Each path below is one point turned by a fixed rotation once a step. After each direction that follows a path, write how fast that rotation turns it, in degrees per step (0 if it stays still).
Each turn is a multiple of 5 degrees from 10 to 175, or 0.
Each row of a path follows its step; steps can be skipped.
path 1
step 0: [ 11  18   3  19   6   0  15 -24  27   8   8 -23  15  15  12  13 -25 -16
  15  -8 -15 -10  11  13   9  19 -15  -5  25   4  12  -9  47   2   0]
step 3: [ 19   5  16  26  -2  -3   9   6  24  14  16 -11  14  36   3 -14  28 -44
  12   5 -18  -3  17 -33   7   7 -11  -2   2  -1 -11   7  12   3  -9]
step 4: [  8  28  10  13  -6  -3   3  -2  29  11   9  -3   7  -1  11  -3 -29 -30
 -21  29  23  11   4 -12 -10  12   0  31  12  30  13 -28   3 -15  -4]
step 9: [ 22  11  -5  14  -9  -9  12  10 -11   2  48 -18  -5  19  -9 -41   5   4
  -9  13   1   9   6 -20 -12   8 -12   9  12  15  11   5   4  -7 -42]
step 11: [ 35  15  13  10  11 -22  -6  36  11  -6   7 -34  -1  -1 -22 -23  -8 -16
   9  20 -13   9   5  -3  -8  -5 -16   3 -15  14  -2 -23   9   2 -32]
step 13: [ 31  -1   9  -4  -4   1   2  -2  22  -9   3 -22   3   3 -23  -4  -2 -15
  17  19 -13 -26  -4  -9 -39  24 -19 -26   0 -15   1 -13   9   4 -33]
step 14: [ 41  23   1  -3   5 -20  15  13  25   2   5 -16   4   9   2 -25  -8  11
  -1  -8  43  -9  20  18   4  14  -9  -5   7  14   2 -14  35 -12   1]
step 15: [  1   3   6  20 -11 -17  -2 -18  44 -20  31 -21   0   4 -20 -34   7 -14
  -6  -6 -16   2   7  -7 -18  23  -1 -29  21  -5  -4  -6   2   9  -5]
step 18: [ 22  18  15   5  19 -18   3   6  58   8  -1 -14   1  -5  11  -5 -13  -7
   1  13 -13   1  12 -20 -24  20   1  -2  -7   4   5  11  -6 -30  20]
step 19: [  2  15   0   6  14  19   8 -14  12 -17  10 -25 -12  15  17 -29 -17   4
  19  41   4  -6  10  -2 -13  20 -35  -4   8  19 -13 -21   7  14  -2]
Directions:
[ 10   5  -5  -1  -8   1   4   4  -7   1   7  -7  -5 -11  -6  10   0   9
  -1  -3  -7   3   2   3   1 -11   0  -5  -1  -1   1  -1   3   1  -9] : 25
[  5  -1  -6  -1   6   4   1   4  -6  -5 -10  -7  -1   7  -3   3  -3  -7
   9  -6   0  -4   6   7   4  -3 -17   1  -5   2  -1  -2  -3   5   3] : 130
[ -2   0   2 -12  -3   0   6  -1   0   2  -3   4 -11   3   3  -5  -4   3
   6  -7   2  -3   2  10  -5   6   1  -5  10 -11   0   2   9   2  -5] : 55
[ -8   2   0   2   7 -13  -3   4   4  -9  11  -4  -7   1   1  -1   2   3
   1  -8  -3   9   4   1   2   0  -5   2  -6  -6   5  11  -1  -5   4] : 115
path 2
step 1: [ 15 -10  20  12  -8 -20   1  17   1 -21   0 -33  -6  10  -3  33   8   7
 -22  14   8  18 -12  20  -9 -28  -6  -6  11   0  22   5  -8 -24  -3]
step 3: [ 20   4   2  15 -12 -19 -23   0  -6  25 -11 -22   4  20  15  -6  -4  -4
 -16 -14 -10  -9  -4  15  13  -2 -20   8  39   0   6   2 -33 -14  20]
step 6: [ -5   8 -23  14  15   8  14  20 -20   3 -15  16  -1  -8  -8  -8  14  24
   7 -21   1  -3 -18   1 -12 -27 -37  20  13   9  13  -7 -15  -7  25]
step 7: [-17 -10  32  24   8  13   9  25  -9  -4  -7  -6  22 -12   5  -3   4   7
  37  -2  -9 -26  21   0   1  15 -28 -19  19   0  -7 -15   6  -3 -15]
step 9: [  9 -38   8   4  -8  25   8   2  -5  -1  16  11  -9  -5   2  -2  11  22
  45   8 -20   6 -12  -2  -3 -16  -7   0  -9 -17  -6 -22 -37  -8  -5]
step 11: [-11   8   9 -19  -2  18 -18  18  -8  -3   8  23 -27  22  32  -2  11  -5
  13  -3  -5 -18 -30 -24   4 -15  15   3  15 -14   6  -9  -4 -14 -16]
step 12: [ -2 -18   8  12 -16 -24  10   5   5  -2 -12   2  -9  51  -7   3  -1   0
   0  27 -24  -2 -11  27  16  -5  -7  -3   6 -25  -5  -2 -13 -22 -11]
step 14: [-15  -1  -6 -10   1   9  -5  -4 -24  24  22 -15   1  32 -10   5  18   3
  -7   5  -4 -19   0  -6  42  18 -14 -19  32   1   8 -14 -15  -7  -5]
step 15: [-14  -2 -18  20  12  -4   2  -5   1 -20   3   6  29  23  -5   5  25 -16
 -10  -4 -16 -29  -1   4   2 -29 -16  25   4  10  15  28 -19   0  -3]
step 19: [ 23  -3  35  27   7 -12  -5   0  15  12   6  23   6  18  -8   1 -18   7
  -5 -23 -23   4  -3 -14  -6   6  -8 -18  35 -16  15  17  14  -2   2]
Directions:
[ -8   1  -5  -4  -2   2   9  11   0   1 -13   8 -10   7   5   1  -9   2
  -3   0   6   1   3  -1  -6   5  -3   3  -4  -5   4   2   6  -8  -1] : 60
[  2   2   3  -3  -2   7  -3  -6  -2  -1 -12 -15   2 -10   4  -1  -6   0
  -4  -7   0   9   0  10  -2  -4   4   5   0   1   5  -7   6  -3   0] : 10
[  5  11   6  12  -2   1   2   2  -1   2  -7   6  -4 -10  -1  -4   0  12
   4  -3  -5  -7   2  -3  -4  -1   1  -4  -6  -3  -9  -9  -1   2   6] : 25
[  0  -3  -6  -1   4  -6  -6  14  10  11   0  -5   2 -13   0   2  -4  -3
   0   9  -1  -6   0  -5   2   0  -2  -2   4   2   6  -9   4  -1   0] : 110
[ -3  -7  -7   1   1 -12  -4  -5   4  -3  -5   1   6  -3  -2 -11  -9  12
  10  -3  -4   4  -2  -1  -2   2   0   4   4  -2   2   8  -8  -5   1] : 115
[  2   1   3 -13   2  -6   1  -4  -1  -7   3   8  -2  -9   2   2   7   4
  -1   1  12 -10   2   2  -3 -10   2   8   3  -2   3   0   0  -5   8] : 155
[ -2   3 -11   6   4  -1   4   7  -2  -4   2  -6  -2  -1   2   8  -4  -6
   1  -6   1   1  -7  -4  -5 -11  10  -1   3   5 -10   7  -2  -4   8] : 155
path 3
step 0: [ 17  13 -17  14  -7 -14 -20 -22   6   0   5 -11   3  12 -16  15 -49 -17
  -6  34  14  -3   1 -10  -4   6   6 -12 -32  -1 -25  -3 -13  -2 -22]
step 2: [ 10   9 -10   5  25 -10  -5  -7 -30 -19 -12 -14  10   8  23  -8 -10 -18
  27  21  -4  -3 -20  -6 -17  -9   2  -9   2  33 -12 -11 -31   3  33]
step 6: [  8  24  11 -13 -18   0   1   5 -10  13  -6   1 -23  53  -7   4 -14 -29
  17  16 -18 -18 -20  17 -10  19  -5  -1 -17 -16   8  20 -10   5  11]
step 7: [  7   4   8   0   9   0   3  -5  12  20   4 -37  -5  11  -9 -14 -32 -27
 -25  43  16  -6   3 -19 -30  12  19  -2   2   7   8  11  10   6   6]
step 8: [  0  10   3   8  -5  36 -15  -7 -15  -1 -13 -24 -11  10  -5  23 -10 -18
 -25   1 -14   7 -12 -30   4  -5  38  -8   6  -4 -22  17 -39  -5  11]
step 9: [ 16  16 -15   3   1   5  10   5  13  -9  12   7  18  42  17  14 -34   0
  -2   6  -4  11 -11  -2  -5   2  13 -18  22  42 -11  -6 -23  23  14]
step 10: [ 11 -11  -5 -26  18  -8  34   4  -8 -10  -4  20 -16  20  22   4   7 -19
 -14  24  -8  10   7 -47  -2  -4 -14   1   6  11   5  30 -23   5   6]
step 16: [ 19   8 -20  -5  13  19  19  10 -22 -12  18 -13  -5  18 -13  13   1  -4
 -14   7  11   8  12  -7  -7  -8  35 -36  31  27  21   5   3  13 -14]
step 17: [ -8   7  -5  -9 -28  -4  25  -2 -16 -10 -15  24 -31  46 -12  29  10  -1
  21   7 -15  -8   6 -25  -9   9  16  -7  -1   4  10  18 -20  14   4]
step 19: [-20  -4 -13   7 -14  19  -1  12 -20  -3 -23  -2   4  -4  -4   5 -17 -22
 -36   6  13  -2   6 -33   3 -28  25   6 -25   4  17  29 -20 -15  -2]
Directions:
[ -8  -1   5 -12 -10   5   1  -6 -10  -2  -6   4  -2  -2  -5  -3   4   1
  -6   1  -5   7   3   5   4   1  -5   2   1  -5  -5  11  -8  -1   7] : 160
[  2   8   0  -2  -1   7  -2  -4  -3  -8  -3  -4   5   4   0   0   5   4
  -1  -7  -6 -11  -9  -4  -5   6 -11  -8 -11  -1  -4  -6   1   2   5] : 160
[ -3   1   5  -2   6   3  12  -1   1  -6   6  -3  -8   1   8  -3  -2   6
 -16   4   7  -6  -4   9  -2  -5  -6   7  -1   4   4   2   2   0  -2] : 125
[  2  -1   4  -1  -5   3  -9  10   4  -6  -4  -4  -3  -4   1  -3 -11   0
  -1   8   0   6  -6   5   1   7   5   0 -13  -5   5   2   5 -10   2] : 55
[ 1 10  0  5 -3  6 -4  7  1 -4  2  6  0  3 -8 -1  3 12  0  2 11  0 -5  1
  2 -6  1 -8 11 -1 -3  0 -8 -9 -1] : 95
path 4
step 1: [  0  16  12  18   7   6  -4 -10  -2   3 -13   5   5   5  -4  23 -15  18
  -4 -13 -13  10 -34  13  33 -20 -24  -8 -26  17  45   1  10  11  12]
step 2: [  6   7  22  21  -4   1 -19  46 -15   0   0 -15   3   6   7 -15   6 -13
  27  -9 -29 -15   3 -30   1  19   6  31  -6   8  11 -18  17 -15  -5]
step 4: [  2   3  -9  15   6   0  -6  13  10  -1   6 -12 -16  11  17   7   4   7
  -4  -3  31 -19  16  -9  27  10   7  30  33  -5   1 -45   7  -2 -32]
step 7: [ -6  -3  -8  35  16  18   2 -20  -9  -2   1  11   3   6  23  18   2  26
   1 -11 -25 -10   4  17 -15  -7 -21   0 -32  24 -21  19 -25   6 -18]
step 10: [-23   8  -7   2  24  -4   3  20 -26  27   7 -19   3  16   2  -9  24  -7
  12 -24  28  19 -23  -1  31   3  -2 -11  20   3  16   3  16  17 -16]
step 11: [  6  21  46   5 -13 -11  32 -12 -21  11  14  -6  13  19  -4 -16 -15   2
 -17   2 -11   1   2 -32  17 -16   5  18 -23  -6 -15   7 -11 -10  -1]
step 14: [ 21 -23 -14  -6 -13  22  18  11  25  32  18 -12   9 -20   7   1   4 -28
   5   3   2 -16 -15   0 -12  26 -18  -5 -21  -6  15 -17  25   4 -18]
step 16: [-16 -13 -20  14  23  -2  15  19  -1  42   2 -12  21   4  23 -11   5  -6
   1  12  20  -1  22   9 -18  24  16 -16   1  20 -27   5   6 -15 -22]
step 17: [ -8   8  14   1 -17 -19  17 -39   8 -10  21  20  14  -5   8   5  17  -2
 -15  12   6  42  -7  19  13   6  10   2  -2  -9 -29 -16 -27   8  -1]
step 18: [ -2   6 -25  -9  32 -15  16  -9  -4  -1 -15  20   1  -2   4  -5  15   8
   0   3 -22   8  15 -13 -14   3  14 -14  -3 -18   7  10  33   0 -54]
Directions:
[ -2  -4   4  -5  -3  -1  -8   1   2  -4  -6   2  -1  -4  -6  -6  15   4
  -7   4  -7  -5  -2 -10  -8  -2  11  -6   2   2   1   5   6  -4   2] : 115
[ 4  0 -3 12  7  3 -6  4  2  8 -1 -1  4 -3 -4  0  1  0  6  8  2  6  1 -6
 11  3 12 -3 -2 -4 -9 -2  0  8  9] : 55
[ -6  -2   3   4  -1  12  14   0  -3  -7  -2   5  -6   4  -8   4  -4 -10
  -3  -5  -1 -11   1   0   3   2   8  -1   6  -2  -3  -3   3   7   1] : 45
[ -1   1   4  -8  -7   3  -5   5  -3   1   3  -3   0 -11   1   0  -7   8
   2 -12   7   0   4  -4  -4  -5   2  -8  -1   3  -8  -9   4  11  -4] : 65
[-13   4   1  11  -5  -5   2  -1   0  -9  -3 -12   0   2   6  -2  -4  -1
   1   8  -1   2   4  -3 -11   3   0  -1  -1   9  -8  -2  -5   2   3] : 80
[-6  0 -2  3 -3  5 11 -2  2  3 11 -3  4  4  8 -5 11  4  5 -1  4 -5 -9 -8
  3 -3  1 -6 -8 -7 -3  1 -5 -2 -9] : 10
path 5
step 0: [-42 -11   3   5   0  11  28  -9 -17   5  21  -3 -24  -1 -13 -17  19   5
  -4   2 -34 -36 -19 -13  10   5  11   5 -12  12   5  -3   9   0  -4]
step 2: [ -7 -18   8  12  18   5   8   3  -1 -32  27  34  15   3 -12  26 -12  10
 -19 -14 -23 -11   7 -12  -1 -15  15 -18  -9   3 -24  12  -6 -22  11]
step 3: [-14 -27 -15  18  -1 -17  19  -8   1  -7  19  -1  16 -20 -14  18  14  30
  21   4 -26   2  19  -8  -4  13  -3 -16   0  -9  14 -12   5 -25  29]
step 5: [-27  33   6 -18  -6 -16  19 -11  -9  -3  -5  34 -11 -10  13   8 -18  10
  -5 -19   3 -22   9 -11 -17  21  11 -19  -8  12  15  -4  -2 -18  25]
step 6: [-20  38  -1  -3 -13 -24  17  23  11   0   1  13  24 -22   0  13   8   4
  12  23 -12  -8   1 -21  12  14 -22   6  -5  32  21   5  -4  -6   0]
step 7: [-42  13  -5  -6  -3  17 -25  11  26 -11  18   8  -1 -22   7   1 -25  10
 -18  21 -16 -14 -10 -18  13  -6   9  12 -16  11  17   4 -13  -6 -16]
step 10: [-10 -17 -20  10   8   8   3 -13 -15  18  -2  15   6  -9  10  -6 -28  38
 -15 -10 -40 -23  -3  -2  32  13   9 -11  -9  -4  -8  -3  -4  10  15]
step 12: [-33   1  22 -16   9   0  34   4  -2 -25  10  -6 -23   2 -12   1 -17   7
 -21  -2 -22  12   6 -29   6   3 -23 -14 -15   3 -21 -19 -11   3   9]
step 14: [-11  29   3  -4  31  12   6  11  -1 -10  14  27  -2   8  -6   4  10   6
  -8  39 -20  -4  38   8   0 -17   8   5  -2  26  -1  -6  -2 -25  -1]
step 16: [-26  -5   4  39  -5  12   3  -9  -4 -12   3   2  20 -18 -17  12  11   3
  21  11 -31  -7   8  12 -10  33  -5   8  14  11  24   7 -19 -17  -7]
Directions:
[ -6  -4   1   1  -2   0  -4  -4   8  -5  11 -13  -8  -1  -6   0  -2   1
   6  -3  -1   8   4 -10  -6   9   2   6   6  -7   1  -2  -4   2  -7] : 85
[-3  0 -9 10 -8  3  6 10  5 -7 -7  2  3 11 -1  1  1 -5 -5  0 -8  0 -5  2
 -2  2 14  4  3 -3  3 -4  4  6 -3] : 45
[-3 -7 12 -4 -1  8  1  0  7 -1 -3 -6  7  0 -1 15  1 -2 -2 -3  0  5 -2 -3
  3 -4  2 -3 -7 10  8  5 -5 10  3] : 70
[-11  -5 -10   0  -2   3  -4  -1  -1  -9  -3  -3  -2  -1   8   1  12   7
  -6   4   1   2  -1   3  -7  -7 -13  -3  -3  -7   4   5   0   3  -1] : 90
[ -3   4   3  -2   2   5  -2  -2  -7   1   7   2  -3  11   9   4  -7   4
   0   0   9   5  11   5   4  -2   8  -5  -3  -3   8  -1   8   1 -11] : 110
[  3 -10  -3   2  -5  -1  -4  -9 -12   5   0   5   6  -4   2   5  -4  -4
 -11  -2  -6  13   4  -2  -2   3   0   3  11   1   3  -1   2  -2   4] : 55
[ 2  0 -7  2  0  0  7  2  2  5  2 -3  9 -7  1  3  7  4 12  2  8  0  3  5
  1 10 -3 -4 11  3  3  1  9 10  2] : 145
